In the data rows, the value 50 means zero.
Here are some points:
ndarray[54 54 36 46 38 50 45 53]
ndarray[58 31 36 51 41 31 46 48]
ndarray[56 47 62 41 41 43 47 47]
ndarray[66 31 37 49 49 35 49 42]
ndarray[66 24 33 67 67 25 70 27]
ndarray[34 64 53 54 57 63 39 59]
ndarray[40 56 67 39 40 54 51 49]
ndarray[53 44 54 44 44 46 47 52]
ndarray[45 49 42 41 33 53 45 51]
ndarray[47 43 37 36 30 43 43 49]
ndarray[47 51 51 38 36 43 50 56]
ndarray[43 55 68 40 41 61 46 48]
ndarray[51 47 60 44 35 54 43 58]
ndarray[51 55 27 44 42 48 47 52]
ndarray[31 58 51 66 66 75 47 72]
ndarray[28 61 51 56 53 61 43 52]
ndarray[59 46 55 33 43 40 47 53]
ndarray[76 24 27 84 85 31 98 15]
ndarray[51 52 59 40 38 53 43 52]
ndarray[32 69 57 54 53 70 46 61]
ndarray[49 51 66 34 32 46 49 50]
ndarray[51 54 78 37 37 54 44 48]
ndarray[56 36 34 39 41 41 48 43]
12 more points follow, each with its number after it:
ndarray[83 26 26 76 74 24 84 25] 0
ndarray[54 61 47 38 44 52 43 50] 1
ndarray[55 48 53 38 39 60 39 55] 2
ndarray[47 47 55 35 40 55 39 52] 3
ndarray[51 49 77 39 36 56 42 41] 4
ndarray[39 61 62 51 51 67 38 59] 5
ndarray[29 68 49 62 60 68 40 61] 6
ndarray[72 27 45 76 74 28 65 32] 7
ndarray[35 62 52 61 62 63 43 66] 8
ndarray[43 67 61 48 48 64 43 51] 9
ndarray[32 65 54 56 52 66 46 58] 10
ndarray[51 49 56 41 34 52 43 53] 11
Which three of these numbered points are nearest to each point below, ignoring the 2 directions in which the first points spread most? Their numbers follow each, nearest first.
ndarray[31 72 53 62 65 67 41 72] > 8 6 10
ndarray[49 60 76 42 39 56 44 52] > 4 0 9
ndarray[33 65 54 52 50 68 47 60] > 10 11 3
ndarray[49 55 61 37 36 58 44 52] > 11 9 5
ndarray[29 64 55 53 54 64 45 74] > 8 10 6
ndarray[47 49 37 34 36 53 54 59] > 10 6 11
ndarray[51 53 76 45 38 54 43 59] > 7 0 4
ndarray[58 42 62 39 43 47 44 45] > 5 3 11
ndarray[30 78 45 59 56 60 49 67] > 6 10 8
ndarray[55 57 41 41 43 54 42 57] > 1 6 2
ndarray[67 36 38 61 58 29 55 34] > 5 8 6
ndarray[29 72 53 61 61 67 43 58] > 6 10 1
ndarray[42 56 42 41 38 60 45 46] > 10 6 1
